These are runs of 8 systems, one row a step. Runs of the same system follow the same rule from any start.
trace 1, K_144 (9 x 22):
[[ -4  -1 -20  -5   8 -22   4 -10 -14  -8   1  19   6   6 -14 -13  15  19
   11  11 -25  25]
 [ 16  10   8   1  -9 -14   7  -6 -10  21  13  25   6  23 -11  -5  -9   8
  -20  15  -8  28]
 [  4  13  37  24  -1  -6   0 -13  -1  12  13  -6   9  22   1 -10  -3  -5
  -31 -10   0  -4]
 [  4  13  21  11   3  25  14  -2  27  -9   1 -19  -2   2  -1  -6  -7 -21
  -15  -4 -14 -24]
 [  9  11  -6 -20   1  11   0   9  28 -19   4 -21   5 -25  10  12 -16 -12
    5 -19   8 -12]
 [ -2  -6 -20 -12  10  -8  11  11  -9 -14 -17   1   4 -20  15  26   6  -6
   23 -30   3  -2]
 [ -5 -15 -18  -8  -7   6   7  13 -29  12 -24  25 -21  -5   2  15  -1  -3
   13   4  18   9]
 [-20 -12  -3   4  -5  -4 -24  -4 -30  11  -6   8 -20   5  -3 -23   9  11
   -2  11  26   5]
 [-17  -6  -3   3  10   0  -7 -10   0  -5   8   1  -5  14 -11 -42  21   8
   -6  27 -17   1]]
trace 2, K_458, 9 rows:
[[  4  -4  -3  18 -23  19   5  18  -1  18  10   4 -10 -19   1   6 -12  -4
   14  38  13   3]
 [ -8   9  -3   6 -20 -13 -23   0   0 -17  33 -21   9 -19   1 -11  -1  12
    5  13  17  -7]
 [ -2   6 -10 -14 -22 -15  22  -6 -12 -33   8   2  17 -10 -16  16  -3   6
   18  10 -13  -4]
 [ 16  11  16 -13 -21 -18   0 -16 -15   6   3  14  11  16 -16  14 -25  11
  -15  -3  11  15]
 [ -6  -1  36   5   9  -9   3 -34   2  -8 -17 -18  19  12  -6  -5  -6   3
    0 -19  -2 -12]
 [  6   0  11  -7   8  29  14 -15  18   3 -34   3 -14   2 -20  -4 -22  -8
    4   6 -12   2]
 [  7  13  -4  -7  23   8 -27  -5  28   7  -3  -4 -14  -8   1 -28 -11   4
  -10 -13   4  21]
 [ -5   5 -19   6  29  -5  10   5   5 -15 -11   3  -2 -23  14 -11  16  -6
   19 -20 -20  17]
 [  4   8 -14  19  -2   1   9  20 -23  18  -6  29 -24 -10   8   3   1  -8
   -1  -4   8  28]]
trace 3, K_458 (9 x 22):
[[-12  -3  -9  -5  -6  23   6  12  -6   6  -1  10 -28  -3  -3 -33   1 -10
   -5  33   8   4]
 [ -8   9 -11 -14   1 -11  -1  12   4 -13  35  -6   5  -5  17 -38  12  -6
  -16  10   3   4]
 [  5   6  -4 -10  -6 -15  41  16  -7 -10  19   8  23  -5  19   6   5 -17
    2   3 -14   3]
 [ 15   6  23   6 -19  -6  14   9 -10  23  14   3  14   1  18  21 -19 -12
  -12  -1  24   1]
 [ -8  -8  26   6 -10   6  -1 -10   4  -5  -3 -31  14 -12  11   8 -11  -7
   12  -4  25 -29]
 [  2  -9  -6 -28 -15  20   1  -5  13  -9 -16  -9  -5 -17 -15   7 -25   2
   22  21  13  -8]
 [  6  -1 -10 -32   3 -17 -23 -15   9  -1   3  -2  12  -9  -6 -15 -16  22
    9   2  14  24]
 [ -3  -6   3   0  16 -25  17 -22  -9  -5 -13   6  23  -5  -1 -11   4  12
   27  -1 -18  25]
 [  5   7  20  29  -2   1  16 -14 -15  21 -12  20  -7   3 -10 -13 -13   0
    1  13  -4  28]]
trace 4, K_121, 9 rows:
[[ -6   3  -5  26   2 -12   9 -12 -24 -13 -21  13  -4  -3 -16  17  12  10
   18 -14 -22   7]
 [ 14  22   2  21  -4   3  -5  -8  -5  12  -3  23 -20  10 -24  -4 -10   8
  -17   2 -15  27]
 [ -5  21  17  16  16   0  -8 -11   0 -10  -8  -4 -14   9   0 -16   4  -9
  -27 -39  -4  -2]
 [ -1  17 -13  -3   5  24  24  20   3 -12 -10  12 -27  -9   3  -7   1 -27
  -12 -10 -12  -1]
 [ 11  12 -10 -29   3   0  -9  18   7   9  11   7 -10  -5  18 -13 -14 -11
  -23 -16  24  16]
 [-15 -16  -2  -8   7  -3   6  18 -19   5  -8  -2  -2  -7  34   3  14 -17
    4 -19  28 -12]
 [ -6 -21 -13  -3 -14  16  -1  22 -10  24   6   9 -14  -3   8  -3   2  -4
    5  37  20  -3]
 [-15 -17   4  -7  -2 -10 -31  -5  -1   4  20 -18  10   8   8 -22  13  13
   -4  16  20 -14]
 [-20 -17  -5   1  -3  -5  18   0  -7 -18   8  -8  16   3  -1  -8  26   1
   18  27 -20 -21]]
trace 5, K_792, 9 rows:
[[ -3  -7  21 -10   3  17  17  10  14   3   3 -17   8  10  21  -2  -1 -26
  -17  -3   7 -30]
 [ 11 -16  -5 -23   9  22  16  19  29  12  -6  -8   8  -5  18  14  -8 -18
    8   7   1 -12]
 [ 13 -19 -11 -20  15  -6 -11   6  23  17  -3  -8  21 -10  18  20  -5   7
   22  -6   9   8]
 [ -3 -24  -3  10   7 -15  -7  -9  -7  13 -13  -3  19 -14   7  16   4  17
   40   4   7   9]
 [ -5 -10   2  19 -16  -7 -17 -15 -15  11   1   2   2 -10 -14  -2  -7  22
   24  30  13  13]
 [ -9  10  11  14 -16 -10 -11 -24  -3 -17  16 -12   6  -5 -23 -22  -4  19
    7  24  -5   2]
 [  3  24   4   7 -15  -4  22 -10  -1 -26  15   6   4   0 -24 -14  -5   0
   -5  18 -29   7]
 [ 20  34   9  -3  -7  -7  18  -3   4  -7  12  13   3   9 -10   1 -17  -8
  -28 -14 -16  16]
 [ 10  20  20   5   9   3  18  -6  -1  -3 -18   4  -4   6   3   9 -12 -18
  -18 -40  -4   1]]
trace 6, K_696, 9 rows:
[[-13  -1  -7 -12  -8  -7 -17  -2   0 -15  26  -7   0  19 -11 -25  18  10
  -19  21  -7 -14]
 [  3   0  -1 -13  -1 -10  30   6   5  -7  23   5  24  17   2  -9  13  -6
   -7  24 -30  -2]
 [ 22  -3  22  -9  -7  -1  23   2  10  26  10   4  26  16  10  15 -19  -9
   -9  14  -1   4]
 [ 11  -2  30  10   7   5   5 -10  19   8  -9 -21  22  -4  12  21 -16  -9
    6 -20   6 -14]
 [  6   5  -3  -1   0  20  -4  -4  21 -13 -21 -15  -9 -32  -7  16 -22  -2
   25 -10   7  -5]
 [  2   9 -24 -18   1 -11 -31  -4   2 -15  -2  -2  -9 -22  -8   0 -11  18
   11 -18  16  19]
 [ -9   4 -20   8   6 -28  -5  -6 -26 -13  -2  17  -1  -8  -5  -7  18  16
   14 -10 -10  26]
 [ -6   0   2  21 -11  -5   4  -6 -33  16  -5  27 -15  16 -17  -8   6   8
   -7  18  -4  18]
 [ -8   4  25  21  -1   6  -6 -10  -7   8   3   1 -10  33 -10 -17  10  -4
  -33   3  -7 -13]]
trace 7, K_35, 9 rows:
[[ -6  11  -4  -6 -19   0  -8 -10 -27 -15 -21   8 -24 -11 -19   8 -18   5
    2 -15  23   4]
 [-10   4   2 -21  -6 -11 -19 -14 -26  -6 -12   9 -16  14 -12 -16  -6   9
  -20 -15  24   5]
 [-17  -2   9 -17  11 -11   2 -17 -17  -5  -7   9  -3  24  -5 -40   9   2
  -19   0  -1   7]
 [  0   1   7 -16  15  -1  15  -2   8   9  10   8   5  18   9 -42   4 -10
  -20  16 -12  14]
 [  5   5   3   4  24   1  19  13  25   8  16  -5  13  -4  28 -24   9 -19
   -6  -1 -16   9]
 [  5   5  -6  16   8  12  27  24  15   0   7  -2   3 -28  24   3   3 -23
   16   3 -10   3]
 [  5   4 -14   8 -12  10   3  27   2   1   8  -5  -6 -34  21  25  -7 -14
   15  -6  19  -4]
 [-12  -6 -10   2 -17  -4  -9   9 -24 -12  -5  -7  -6 -23   7  24   2   1
   20 -14  30 -14]
 [-15 -14  -4 -18 -25 -10 -10  -7 -33  -8  -7   2  -2  -1 -10   8  -4  12
   10  11  30  -9]]
trace 8, K_144 (9 x 22):
[[  8  27 -12   3 -10   7   0  26  -3  -2  21  14 -24   0   5  -2  -1 -15
  -34  -9   2   5]
 [-10  11  -6  -5  -6  -5  -2  21 -11 -16  22  -3  -8   9  15  -1  18 -16
  -31 -21   7 -22]
 [ -9 -12 -13 -26  -4  11  14  24   0 -10   7  -1  -3  14   9   6  16 -18
  -16   4  -2 -32]
 [ -4 -26  -9 -37  -3  -1  -8  16   2   9   8  -8  11   9  19  10   6  -2
   -1   7  22 -21]
 [-11 -39  -2  -8  14  -5  -3   4  -1  18  -8  -7  19  11  18   7  21   5
   19  10   5 -15]
 [  1 -30  -2   8   3  11  -7   2  10  32  -5  -1   7   0   4   4   2   9
   26  37   3   3]
 [  1 -10   5  30   0  -8 -25  -9   8  17  13 -12  14 -12   0  -1   3  21
   24  20   3  10]
 [  4   7   2  40  -5  -4   0 -11   7  -4  10  -2   9  -8 -19   7   6  15
   21  20 -29   7]
 [ 18  25   3  19 -25  -4  -4  -9   4  -9  16   2   3  -8 -27  20 -19  13
    1   8 -11  10]]
trace 9, K_35:
[[-11  -5  15  -1  23   8  22 -13  -3   2 -31   4  -6 -10  11 -31  -3 -15
   12  -7   2  13]
 [  2   5   0  -4   8  16  -1   9   9  19  -2   4 -18 -20  15 -32 -16 -12
   -1  10  21  24]
 [-12   9  -6  17  15  -9 -11   8  -3  -4  10  -8  -6 -29  27 -28  10  -6
    7 -16  15  15]
 [-12  10 -11  11 -15  -8  20  11 -26 -13  14  11  -7 -28   9 -18   3  -6
   13  15   8  17]
 [  0  12   0 -10 -22 -18   1  15 -18  -4  32   0   9 -10  21  -3  -7  -6
  -13  -3  29   3]
 [-17  -2  15  -7 -10 -20  24  -5 -25 -23   6 -11  21  -3  16  -4   7 -11
    3 -10  12 -18]
 [ -2  -8  14 -34 -18   2  28  -6  -6  -6  -1  -4  16  -1   4  -7 -20 -11
    3  21  18  -8]
 [  1 -11  18 -29  13  -8   0 -12  14   3  -6 -19  25  -5  20  -9 -15  -4
    7 -13  22  -2]
 [ -6 -14  15  -2  16   0  19 -20   1   4 -28  -4  12 -18   8 -16 -10  -2
   32   5   4  14]]
trace 10, K_720 (9 x 22):
[[ -1   9 -15 -25   7  -5  -6   4  -6 -17 -17   1  -9 -20   9   7 -10  -4
    5 -39  20   7]
 [-12   0 -10 -11   4 -13  22   3 -34 -11 -20  20  -8 -12  11  -2   5  -9
   10 -21   9  14]
 [-18  -5   4  -3  -7  -7  12  -1 -40   5  -9  20 -14   7   5 -26   6  -6
   -8   7  18  10]
 [-20  -3  17   5   2  -1  13  -4 -15  -3   9  -2  -1  16   8 -42  16 -12
  -19  14   0  -9]
 [ -4   0  10  -7  -5  17  22   6  15  -2  17  -6   4  11   1 -26   2 -16
  -14  34 -14 -14]
 [ 16   1   9 -19  -5  11   7  14  31  11  25 -13  17   6  13   2 -12 -13
  -16  15   2 -12]
 [ 16  -6   9   0   0   5  11  12  24  11   8 -16  25 -12  21  30 -11 -11
   12  -5   5 -12]
 [  5 -13   3   2 -13   5  -5   1   0   6 -11 -13   7 -24   7  32 -19   3
   29  -1  26  -7]
 [-12  -8   2  -6  -5 -18 -18 -19 -14 -14 -11 -14  10 -19  -1   5  -7  17
   26 -13  25  -2]]
trace 11, K_887:
[[ -3  13  -8   2 -22 -12 -21  -5   1 -32  25 -19   7 -10 -17  10   0  16
    2   1   1 -17]
 [  0  13   5   6 -18 -12  10 -16 -15 -28  -2   2   7   9 -28  26  -1   9
   -1 -10 -20 -13]
 [ 13   4  22  -7 -13   0   4 -20  -8   7 -16   9   2  28 -25  23 -21   6
  -17  -8  -1  -3]
 [  1 -10  27   3  18  13 -10 -22  11  17 -31  -8  -3  23  -8  -1  -8   1
  -10 -16   2  -9]
 [  5  -4  -6  -5  31  23 -10  -5  27  11 -28   2 -19   2  -7 -14  -3  -2
    1  -8 -14  11]
 [ 10  10 -21  -3  26  -5 -23   7  16   9  -1   6 -10 -15  12 -12   1   5
   -1 -24   1  31]
 [ -2  10 -16  29  12 -13  -3  17 -17   6   5  14 -13 -17  20  -3  19  -4
    3 -21  -2  22]
 [ -3   5 -12  19 -19   4   2  28 -27  13  16  19 -23  -5   8   2   8  -9
  -11  11  15   5]
 [-18  -7  -1  -1 -17   3 -12  17 -18  -2  21  -8 -10   9  10  -5  15  -6
  -19   9  22 -28]]
trace 12, K_887:
[[-10 -23  -1   1   9 -19 -29  -2   1   6  12 -17  20  10  14   4  23  15
    6  -5   9 -16]
 [ -2 -11 -20  13   1   3  10   5   3  -4   0   9   2   7 -17  10  22   9
   16  27 -39  -2]
 [ 21   6  -2  -5 -14 -14 -24  -1  12  16  29   1  15  12 -10  12 -12  20
  -12  13   3  11]
 [ -5  -1  19  42   7  -8  -8 -12   4  -2   7 -17  14   9  -2  11  19   7
    3 -10 -19 -18]
 [ 17  11  -8  12 -13  25   0   5  18   5  -3   9 -18   4 -29  22 -12   1
   -6  16 -22  -2]
 [  9   8   7   0   0  -5 -42  -8  14   1   5 -17   0   4  -4  15 -11  13
  -15 -29  17  -9]
 [ -7   1  -8  22  15   8   0  -4  -5 -14 -27   3 -17   2 -14  17  18   1
    8 -24 -24 -10]
 [ 16   6 -17 -17  -6   5 -16   7  -4  17 -10  26 -23  11 -17  16 -15   9
  -15  -6   7  19]
 [-12  -9   7  13  19 -13 -27  -5 -14  13  -7  -4  -5  16  13  -5  21   5
  -12 -30  13  -4]]
trace 13, K_720:
[[ -7   4 -22 -13   2 -18  12   7  -4 -17  25  10   9   4   0 -22  21   5
   -4  20 -25  10]
 [ 15   5  -2   3 -12 -10  13  15  -3  21  29  19  11  20   1   5   4   1
  -18  24 -14  13]
 [ 11  -3  22  36  -5   3  -6   6   7  28  17  -6  10  19   7  17   4  -2
  -15   5  -3 -13]
 [  1  -7   9  27  -4  26 -15  -1  22   3  -6 -22  -6  -3 -12  22   0   1
   10   8  -6 -30]
 [  3  -4 -19 -20   0  10 -31  -2  24 -17  -5 -19  -5 -10 -15  17  -6  14
   11  -6   2 -16]
 [  7  -3 -28 -27  13 -20  -6   0   3 -14  -8   5  12  -7   0  20   5  14
   16 -24 -10  13]
 [  6  -6 -13   2   4 -20   4  -1 -25  16 -16  29  -1   2  -1  13   2  13
   14  -7   0  33]
 [-11  -2  11  32   7 -11 -15 -11 -27  20  -8  13 -12   9  -2 -18  11  10
   -4  -2   8  17]
 [-17   8   5  31   7   9  -6  -9  -1 -11   2  -3 -18   3 -15 -35  16   1
   -7  14 -19  -3]]
trace 14, K_792 (9 x 22):
[[ -4 -16  -9   4  15  20   5   6  14  12  -8   6  -9  23  -9  -7  21  -2
   -4  24 -31 -11]
 [ 15  -1 -10  11  16   2 -20  15  28  24  21   1   2  14   6   1  14   6
  -15   6 -20   7]
 [  4  -1   0  42  16  -5  -4  10  10   8  11  -8  11  -1  14  21  23   0
    7 -14 -21  -8]
 [  8   1  -9  36 -17  13 -11  20  -3  13   7   3 -13 -10  -4  38   3   2
    7   5   0  -9]
 [  0   4  -4  11 -18   2 -34  -1   5 -13  11 -20  -3  -2 -15  28  -1  15
   -1  -9  10 -27]
 [ -7  -6 -14  -7 -13   3   0  -5  -4 -26  -9  -4  -1   9 -28  28  11  10
    9   4 -20 -27]
 [ 11  -3 -12 -21 -10  -5 -11  -5  -2   4  -2  16  -2  33 -29  20   0  17
  -18   8 -14  -1]
 [  2  -7  16   5  17 -10  -9 -20   2   9 -10   2  11  39 -14   3  14  11
  -17 -12 -21  -6]
 [  3  -7   8  27  14  22   5  -1   7  24 -18  12 -16  21 -11   0  10  -4
   -8  11 -26  -1]]
trace 15, K_696 (9 x 22):
[[ 20  23  17   8 -14  -4   3 -18   8   3   3   2   8 -14 -15   4 -36   8
    5   4   2  25]
 [  7  30  19  18  -1 -14  -3 -22  -3 -16  -3  -5   3 -12  -9   0 -18   4
   -4 -32  -1  14]
 [  1  28  -2   8  -6   4  15  -9 -14 -22 -18  14 -22 -16 -19  -3 -15  -7
   -1 -20  -6  16]
 [ -1  19  -1 -13  -2  -4  -5  -5 -22  -7 -12  19 -25   7  -9 -16 -10  -4
  -25 -25  14  16]
 [-16   4   1  -5  19  -4  16  -1 -22  -9 -20  15 -17  12   7 -23  17 -14
  -16 -25  -4   4]
 [-11  -9  -1 -10  10  19  16  11 -12  15 -19  18 -26  10  10 -24   5 -20
  -14   7   8   4]
 [-12 -14   8  -8  19  10  -7  11   3  17   0  -7  -9  10  27 -30  13 -16
  -18  -3  18 -10]
 [-15 -15  -4   0  13  15  14  19  10   3   5 -12  -1 -14  29 -21  16 -21
   10  15   4 -13]
 [ -4 -14  -6 -12 -11   6  -5  20   7  14  22 -11   6 -18  24  -9  -4  -6
    9  27  28  -4]]
trace 16, K_121 (9 x 22):
[[ -3   2  -4  14  12  10   0  -7  11  -3  -5   7 -10  24 -24  -9  19   5
  -11  11 -40  -4]
 [ 14  19  -5  -4  20  -3  -1   0  29  -8  13  -1   5  12  -3  -9   7  -1
  -21 -15 -33   8]
 [ 15  15  -5   3  16  -4  18  18  15  -4   6   2  10  -5  20  20   5 -17
   -7 -33 -18   3]
 [ 22   9  -6   8  -8  10   2  27   7  20   6   8  -7 -10  16  35 -13 -13
   -6 -15  12   4]
 [  0  -3  -2   7 -12   8 -30  14  -5  11   0 -10 -16  -6   8  26  -5   0
   -6 -18  34 -18]
 [-18 -12 -23  -4 -16  11 -22  13 -18 -11  -7  -1 -27  -3 -11  12  13   6
    4   5  16 -24]
 [-11  -9 -26 -24  -9 -10 -21   2 -18  -7   8  13 -11  18 -16 -10  16  18
  -10  15   1   1]
 [-11 -14  -4 -10  12 -23   4  -4 -17   0   4  12  12  32   1 -10  30   7
  -12   0 -18   1]
 [  6  -8   7  10  13   3  21   6   7  21   6  12  10  30   4  -3  18  -8
  -14  16 -31   0]]

Name the system that made each run.
trace 17, 2 rows:
[[ -7 -18 -11  10 -14  -7  18  20 -19   8  16   9  11   0  11  13  20  -2
   15  31  -5  -7]
 [  6  -6  15   8 -19 -10 -15  -4   1  19  31  -6  19  21  -4   2   0  14
  -13  27   6  -6]]
 => K_121
trace 18, 2 rows:
[[ 10   8  19   7  14 -18  19  -1  -2  20  15  11  20   8  22 -20  -1  -8
  -13  -4  -4  28]
 [ -1   5  29  35   4   9  29   3   2   8   1  -9   8 -11  20  -5  -1 -23
    5  -1  -3  -5]]
 => K_458
trace 19:
[[ -8  -1   7 -21  12 -27  20  -9  -8 -18   1  -7  29 -10  22 -14   3  -6
   11 -19   5   6]
 [  0  -7   6  -9 -10  -3  32   5 -26  16 -11  21   2  -7  12  -3 -12 -11
   11  16  17  19]]
 => K_792
trace 20, 2 rows:
[[ -5 -18   3  19  -3  22  -4  -6  11   6 -19 -14  -4 -18 -10  10  -5   5
   35  24   2 -12]
 [  1   2 -10  -4  -8   1 -42  -9  19  -6  15 -18  -2  -9 -16  -8  -9  23
    4  13  10   0]]
 => K_696
trace 21, 2 rows:
[[ 20  17 -24  16   6   2 -20   8  18   5   6  12 -13  -3 -16  18   1  13
   -2  -8 -23  21]
 [  7  14 -13  32   0  -3  -8  10 -11   1   0  16 -16   8 -11  28  15   4
  -11 -23 -20   3]]
 => K_35
trace 22, 2 rows:
[[ 21  -5  17  27   5  -4  -6  -8  11  34  -3   4  15  13  -2  26  -7  10
    3   0  -8  13]
 [ -3  -2  15  43   6  14 -21 -13  17   6  -7 -20  -3  -7 -10   7   4   9
   15   2  -9 -12]]
 => K_458
trace 23, 2 rows:
[[ -8  -4  19  28  12  13   1  -8  -8   3 -33  -6 -13   0   1  13   3 -10
    3 -30   4 -15]
 [-10   0 -16  -7   2  32 -18   5   8 -10 -22  -2 -40 -11 -15  -8  -4  -4
    0   0   8 -11]]
 => K_696
trace 24 (2 x 22):
[[  9   0  28   9   9 -19   8 -14  -7  12 -12  -3  23   9  14  19  -8  -2
    0 -33   9   5]
 [  1 -15  10  20   8  28  17   0   0  25 -33   9 -15  -1  -2   7  -6 -11
   14  12  -3   1]]
 => K_887
trace 25 (2 x 22):
[[ 11  28  -9  -4  -5 -16  29   7  -6 -23  15  15   8  -5   0   5   0  -9
  -10 -14 -23  16]
 [ 13   9  24   6 -16  -9  22   6 -16  16   7   8  12   7  16  21 -16 -15
  -17 -14  17   3]]
 => K_887
trace 26 (2 x 22):
[[ 13   4  -2 -13  14  10 -14 -11  25   1 -12   0  -4  25 -23  11  -3   6
  -18 -14 -25  -6]
 [ 13   0  -7   2  32   3 -16  -2  26  10 -13   2  -2  15  -2  10   9   5
   -8 -26 -25   6]]
 => K_458
trace 27 (2 x 22):
[[-11   7   5  35   2  11  22  16  -9   5   8   5 -13 -14  17 -22  13 -21
    0  12  -5   3]
 [ -4  19  -4  12 -22  13   6  25  -6  -7  27  -2 -19 -17  11 -10  -1 -19
  -16  10  14 -10]]
 => K_458
trace 28:
[[  6  11  -4 -17  -3   2  23  -3 -15 -13 -29  18 -12  -5 -10  17 -17  -9
    2 -24   0   9]
 [ -6   4   3 -17  -1   1  -3  -6 -26   1 -28  15 -25   2  -3  -8 -13  -5
  -13 -23  28  10]]
 => K_144
trace 29:
[[  1  -4  24  11  12  -8  -2 -23 -13  14 -33   4   2   6   0  10 -13   3
    6 -29  11  10]
 [-14   1  12  10  14  12  -2 -24  -6  -6 -37   0 -21  -9 -13 -24  -7   0
   11  -8   4   9]]
 => K_720
trace 30:
[[ 10 -16 -18 -19   7  -3  -3  13  -9  27  -9  28  -6  27  -1  18   9   6
  -12   2  -5  12]
 [ -2 -24   0   5  19  -9 -22   7   1  33   6   2   8  23  19  -2  23   8
   -8   0   4  -1]]
 => K_887
